In the data rows, 128 means zero.
Here are some points, each followed by its number:
145/85/129/138/126/137/99/92/89/56/99/154/116/81/180/149/10/147/167/48/147/167/186/87/132/107/185/144/96/71/178/36/149/178/147/199/118/92/165/53/94/255/140/169/3/128/200/129/137/85 0
125/146/175/173/141/114/79/91/24/147/84/203/201/154/206/158/109/165/135/136/113/161/164/80/99/78/189/109/158/97/86/109/65/170/193/164/128/95/132/87/118/190/76/140/63/156/130/133/152/85 1
148/181/115/135/114/122/144/105/118/123/115/100/160/164/63/147/144/150/84/180/85/87/156/160/102/155/151/170/160/141/83/145/155/119/78/81/134/152/104/141/116/73/165/108/125/145/107/114/111/150 2
89/82/175/133/131/162/86/145/106/129/89/168/149/145/182/151/101/102/157/128/164/145/128/106/100/108/147/110/105/137/147/111/94/151/156/158/98/89/151/128/167/176/126/140/116/150/110/149/179/138 3
141/173/75/108/142/64/104/102/108/100/123/112/111/109/122/108/160/145/121/131/96/147/82/154/192/123/144/119/151/94/125/81/113/86/151/144/141/131/80/154/94/105/96/130/135/95/146/99/99/146 4
118/144/152/124/140/93/105/116/91/129/107/142/148/169/111/140/131/153/120/153/107/132/126/134/121/135/130/105/154/116/97/134/105/139/158/147/138/145/113/129/130/96/108/119/133/128/121/123/136/127 5
116/136/134/98/113/122/147/128/146/143/151/98/117/159/97/117/124/116/125/145/129/115/128/161/109/135/120/125/139/145/132/149/147/115/108/115/127/146/133/130/138/101/153/118/153/111/112/130/132/138 6
172/158/121/157/117/135/99/90/97/114/102/131/140/120/77/148/147/177/66/152/87/111/143/104/139/155/154/149/112/143/99/130/120/115/93/112/142/134/122/128/95/116/114/128/104/137/138/122/107/127 7
98/110/182/134/136/170/112/145/146/142/108/134/124/154/171/146/94/134/136/130/150/132/117/64/114/124/96/105/114/151/164/143/102/165/167/153/155/117/163/148/174/101/139/108/169/136/98/161/139/132 8
95/135/183/125/97/109/131/145/104/156/93/125/147/201/108/111/126/172/95/181/62/123/144/133/78/129/126/127/139/133/134/131/101/118/138/138/134/145/110/182/163/55/179/98/161/145/110/128/141/150 9
83/98/125/59/149/118/186/183/248/169/193/85/83/133/137/75/106/62/170/87/160/111/86/176/116/146/70/106/139/138/189/130/153/113/123/145/138/151/163/139/176/75/197/101/199/94/114/140/127/120 10
153/153/116/138/125/113/131/103/116/121/128/116/133/139/104/134/131/143/97/143/101/109/137/139/129/146/124/143/138/122/109/139/138/111/116/117/143/146/112/130/110/110/143/133/127/127/135/112/106/124 11
100/110/145/136/126/148/129/145/113/137/100/145/145/138/179/115/110/123/146/132/133/136/126/102/98/123/139/128/125/114/138/109/107/143/140/155/111/117/113/132/148/146/135/143/115/146/123/133/146/138 12
147/200/106/119/129/35/104/99/61/104/110/73/153/152/41/119/174/168/55/190/65/120/128/201/142/140/162/144/177/131/91/102/119/66/115/87/138/162/54/175/102/38/149/111/136/112/126/102/89/148 13
155/132/160/144/146/161/108/126/121/161/123/140/125/120/129/135/183/113/115/118/149/124/165/69/114/134/119/113/152/139/125/157/116/159/143/114/131/145/183/101/146/121/109/120/132/148/132/162/132/99 14
101/117/125/106/121/97/145/150/131/125/137/121/131/126/153/97/120/104/152/117/116/153/115/176/115/124/122/131/124/110/130/108/121/123/136/154/101/113/110/135/148/126/145/131/147/134/134/121/145/131 15
106/158/60/103/176/49/159/162/175/116/179/112/74/28/216/71/143/117/176/64/54/191/7/104/216/118/91/108/158/75/133/104/55/86/178/199/142/143/81/159/146/60/74/116/174/104/165/93/104/139 16
82/98/141/98/118/139/144/163/147/174/125/130/131/169/118/118/117/98/148/146/153/141/116/156/89/129/107/114/137/140/133/147/139/143/136/135/100/135/143/144/167/104/154/117/158/124/97/145/164/138 17
182/145/155/179/112/122/95/83/61/94/52/183/156/133/150/177/138/200/106/207/117/137/161/32/119/128/148/142/148/129/108/153/97/152/110/95/122/111/111/104/85/158/83/138/82/148/140/132/123/125 18
97/131/101/74/146/65/117/172/175/121/178/108/72/89/150/75/169/94/202/78/164/178/21/106/195/98/87/49/162/121/198/74/103/94/206/201/179/142/126/151/149/81/89/89/191/74/140/119/110/114 19
New points follow, each followed by the numbers of its five nearest points above by angle, seen from the average point of the numbered points, nearest first.
133/138/106/127/142/110/131/124/124/124/148/135/119/106/150/118/134/118/145/100/119/138/120/131/146/118/136/123/132/103/123/109/125/128/137/144/122/118/117/121/113/152/115/138/123/122/152/112/127/112 : 0 16 4 15 19
107/125/134/134/132/116/105/117/103/125/114/155/141/160/157/144/118/137/134/129/124/140/146/114/111/129/130/120/144/115/114/121/115/132/155/147/118/130/126/133/147/128/122/107/117/121/119/130/140/125 : 1 3 12 5 18
93/139/100/83/127/86/165/159/166/150/178/109/117/131/130/100/130/86/165/101/136/145/114/179/135/116/110/125/142/131/140/127/146/114/130/133/87/138/100/134/130/90/138/113/169/105/137/114/138/119 : 10 15 6 17 19
166/129/95/156/130/150/158/102/121/132/133/139/137/95/114/130/93/112/159/86/119/126/208/159/111/140/152/192/123/106/76/149/185/130/49/92/80/106/96/44/62/202/144/183/50/140/151/118/132/97 : 0 11 7 2 18
91/137/119/63/142/97/169/175/212/145/176/98/78/148/109/82/138/109/157/139/123/133/79/146/141/146/61/113/161/151/149/139/140/101/129/132/140/162/122/171/150/32/132/84/208/104/104/104/118/152 : 10 6 19 17 16
90/105/133/97/137/146/128/171/162/137/152/124/114/99/155/103/151/82/161/102/176/150/97/143/128/123/113/110/117/134/151/128/133/130/148/146/123/127/142/142/150/125/130/123/152/125/134/137/165/132 : 10 17 15 19 3
131/135/69/109/146/81/136/129/139/108/174/105/107/75/137/94/126/109/171/102/106/144/43/154/180/111/141/116/137/107/156/81/107/96/135/161/151/128/105/155/112/122/111/138/140/91/150/105/111/148 : 16 4 19 15 10
117/114/160/125/135/159/135/150/156/136/95/118/121/144/128/133/125/134/106/144/132/112/130/94/117/136/95/110/124/163/159/161/117/135/134/98/170/141/164/145/180/91/129/109/153/133/95/142/122/135 : 8 14 17 6 10
117/105/113/133/139/128/98/145/102/111/139/144/141/96/163/114/173/97/170/116/157/169/115/143/143/102/137/93/111/115/129/98/120/114/161/163/94/102/126/129/150/151/107/145/107/119/128/125/143/146 : 3 15 12 19 0
155/123/110/148/119/150/120/95/127/107/125/165/125/86/176/151/94/161/163/93/115/134/118/73/153/131/143/141/104/107/126/128/114/131/120/151/139/109/137/80/105/201/109/160/86/131/141/116/110/104 : 0 18 1 12 3
146/139/130/148/124/136/113/109/106/117/106/147/136/127/129/158/134/150/110/148/124/123/138/103/135/127/140/134/126/130/114/145/120/135/127/114/136/124/126/111/117/133/111/140/106/135/135/126/117/125 : 18 7 11 14 1
129/127/114/124/125/133/137/118/123/117/141/141/131/110/136/126/141/117/138/102/143/135/138/133/143/125/150/136/110/113/120/115/147/137/120/138/107/123/123/113/119/179/117/140/106/133/146/134/141/122 : 0 12 15 3 14
92/95/120/91/148/118/125/160/157/131/149/139/108/107/156/107/162/89/160/92/163/137/95/139/139/108/114/109/120/136/151/96/125/126/173/161/131/130/140/143/162/123/109/116/144/115/131/130/157/135 : 19 10 15 16 17
119/146/133/126/144/82/112/120/94/122/128/125/150/138/120/116/160/124/109/131/105/140/136/162/129/119/148/103/159/122/109/107/114/124/158/137/118/138/114/150/115/96/116/115/130/129/134/119/138/122 : 13 5 4 2 11
140/115/126/158/120/153/106/111/119/102/110/138/129/115/136/147/101/168/115/134/125/117/103/58/149/141/124/130/103/126/150/126/100/123/135/145/157/119/134/115/134/151/107/125/107/121/141/122/102/124 : 18 0 7 8 1
116/121/151/139/143/123/110/128/118/136/114/135/134/144/146/148/123/138/129/138/140/128/115/95/134/125/123/109/139/138/141/130/112/129/146/139/146/131/152/139/150/105/118/119/134/120/119/134/125/128 : 8 14 3 18 1
148/136/130/150/113/119/116/96/82/109/104/128/150/143/109/142/122/150/101/147/108/124/166/143/119/134/166/148/132/112/110/112/131/131/114/126/128/125/103/117/105/147/129/143/96/137/141/129/117/119 : 7 11 18 2 0
109/114/119/103/127/120/155/153/139/148/135/118/121/134/143/130/116/103/155/123/144/151/143/156/120/115/106/116/117/145/139/144/142/135/130/115/105/127/116/119/129/139/138/100/149/139/130/124/161/128 : 17 15 10 6 3
81/94/128/98/164/122/123/193/166/130/150/126/117/93/173/83/170/78/179/82/186/169/61/141/160/103/111/84/120/120/147/112/114/129/185/143/103/129/149/154/187/149/117/121/152/107/140/130/159/128 : 19 10 15 16 17
156/163/162/161/154/130/65/93/99/126/72/132/166/141/112/181/121/182/87/169/100/122/136/47/149/114/120/114/158/138/127/137/92/145/164/122/191/135/153/142/122/86/96/112/113/125/109/130/109/117 : 18 7 5 1 14
125/126/95/116/143/82/117/140/137/104/148/125/102/81/141/118/117/118/158/97/116/160/81/130/169/113/125/116/121/103/150/84/117/94/142/160/138/106/101/142/117/129/106/137/135/116/147/107/110/134 : 16 19 4 15 0
152/149/115/129/94/121/151/114/97/132/129/142/153/150/121/106/105/100/139/120/116/118/171/187/93/106/135/172/146/100/89/129/149/127/93/115/89/103/106/103/89/173/172/142/111/140/148/100/137/116 : 11 2 15 0 6
131/155/123/127/130/88/122/121/95/119/122/114/155/149/103/123/137/140/113/146/93/125/133/149/118/130/137/132/160/127/106/127/124/111/142/126/124/138/112/137/112/94/123/116/118/129/130/115/119/128 : 13 2 11 5 7
125/142/141/138/147/105/92/122/94/119/101/133/144/138/128/138/145/161/107/152/115/134/117/108/134/122/136/109/146/128/129/120/100/117/159/147/156/144/121/148/141/95/109/108/133/125/127/125/118/134 : 5 13 18 7 4
125/110/123/112/118/143/127/129/105/120/126/133/126/112/131/126/122/121/140/110/155/127/149/150/116/125/159/124/118/128/131/110/127/142/123/131/93/113/131/119/118/182/140/157/114/134/135/126/156/115 : 0 3 12 15 1
103/108/148/117/137/159/156/168/187/147/145/120/102/135/133/119/141/105/146/115/155/119/110/100/130/134/76/117/114/154/143/165/132/143/131/119/147/141/160/126/168/96/133/107/175/115/110/152/125/136 : 10 8 17 6 14
139/148/108/129/145/87/126/122/115/112/148/132/135/111/133/111/158/124/127/111/118/132/122/129/151/117/134/121/153/97/112/112/126/117/140/140/131/128/113/131/105/119/110/129/118/127/149/113/120/121 : 4 16 11 13 19
83/144/205/121/117/127/146/164/143/177/77/106/171/190/111/156/111/173/45/215/68/114/137/105/90/136/102/145/152/158/102/145/113/120/105/127/138/176/115/155/174/19/182/62/191/145/87/158/102/167 : 9 2 6 17 5
153/136/47/129/175/47/147/105/105/87/209/178/110/47/196/96/160/88/194/22/120/168/112/147/174/103/165/119/157/38/78/49/129/149/154/169/86/100/94/85/45/216/76/167/86/118/219/62/116/91 : 0 4 16 15 19
119/137/115/124/133/102/106/125/87/115/121/142/146/120/151/134/127/126/139/110/121/141/123/138/132/112/148/120/144/101/132/92/113/131/155/162/127/109/112/121/110/156/122/134/115/131/146/114/133/109 : 0 1 4 3 12
119/139/149/149/138/122/106/104/55/116/96/176/165/146/180/150/121/159/137/132/117/137/157/104/95/105/159/120/153/110/107/113/104/151/158/148/107/104/110/125/117/166/105/145/95/137/130/130/149/119 : 1 18 12 3 0
149/126/92/132/123/173/147/131/185/122/162/108/99/95/110/119/141/140/125/106/147/115/94/82/164/146/106/139/87/130/143/141/142/126/98/119/153/154/160/111/117/140/121/137/133/120/142/125/100/122 : 10 14 11 6 7
159/138/120/152/128/129/119/114/108/110/122/135/130/116/103/137/135/162/97/143/105/118/136/114/154/142/142/139/136/129/113/132/124/129/129/112/141/139/126/124/103/129/120/131/112/127/137/127/110/123 : 7 11 18 2 13
106/131/173/148/129/67/79/113/30/122/73/158/180/189/143/144/136/146/117/157/113/139/169/159/104/96/178/121/169/110/103/91/108/149/171/160/109/104/95/138/117/141/115/118/105/141/111/115/152/115 : 1 5 18 3 9
118/111/137/114/93/140/139/139/111/124/124/109/145/153/93/125/107/105/133/138/139/125/176/192/102/136/151/152/118/138/131/116/153/118/92/116/90/118/117/125/131/170/179/148/108/139/115/135/144/144 : 6 17 15 2 11
150/187/61/113/184/22/77/111/91/80/151/101/120/79/119/103/172/136/110/124/78/169/52/136/198/128/140/87/158/106/117/73/93/68/195/162/159/144/74/167/118/86/86/140/154/103/178/93/68/138 : 4 16 19 13 11
133/137/135/144/121/125/117/113/122/127/109/128/123/117/119/131/118/154/99/146/113/127/110/96/126/144/135/132/127/136/142/126/105/106/133/130/152/135/120/143/128/114/124/124/133/123/124/134/119/127 : 7 18 11 2 13
77/93/132/103/158/123/131/194/150/120/161/147/121/86/151/122/159/89/162/80/172/151/76/136/137/89/117/85/97/131/150/107/113/133/160/169/131/115/161/147/166/129/99/132/165/136/136/116/164/165 : 19 10 15 16 3
135/120/115/126/125/140/131/127/121/122/133/135/124/111/132/127/130/113/141/107/140/129/140/134/133/131/137/129/113/116/123/117/128/138/116/126/113/117/128/107/113/160/126/132/110/124/146/129/137/124 : 0 3 12 15 14
125/110/133/111/82/160/160/130/146/137/126/131/129/147/155/129/120/85/161/135/152/129/162/153/98/118/122/152/100/125/126/158/159/156/115/111/89/110/132/97/140/167/128/137/122/139/127/128/149/127 : 17 12 3 15 6
160/149/106/159/159/172/106/90/118/110/133/169/139/84/149/145/135/127/150/91/141/120/133/71/158/112/132/125/133/111/131/124/130/138/141/119/157/109/147/79/94/181/82/157/83/127/142/118/127/108 : 0 18 14 1 7
179/128/67/137/130/162/141/107/170/94/168/123/86/49/114/126/136/134/149/82/131/120/99/87/176/128/120/155/82/124/140/135/139/113/94/125/147/116/133/99/96/174/90/156/112/112/183/120/88/116 : 0 7 11 16 4
221/180/112/188/111/131/103/39/86/100/109/123/144/103/84/168/103/220/67/139/68/104/167/98/141/152/175/185/120/100/81/133/117/120/74/97/160/142/99/93/54/178/111/180/47/129/147/110/80/107 : 7 11 18 2 0
157/172/116/159/150/71/82/88/50/104/114/155/158/118/116/127/165/167/122/123/97/140/135/100/157/117/172/112/167/105/109/93/114/132/169/149/154/107/107/118/80/132/74/134/86/132/153/104/119/108 : 1 18 4 7 5
121/124/132/136/124/111/97/122/90/109/111/129/147/155/100/137/130/139/87/155/118/129/150/140/121/136/135/110/141/130/132/109/127/135/150/132/152/131/139/136/119/133/154/119/127/136/128/133/123/126 : 7 2 13 11 5
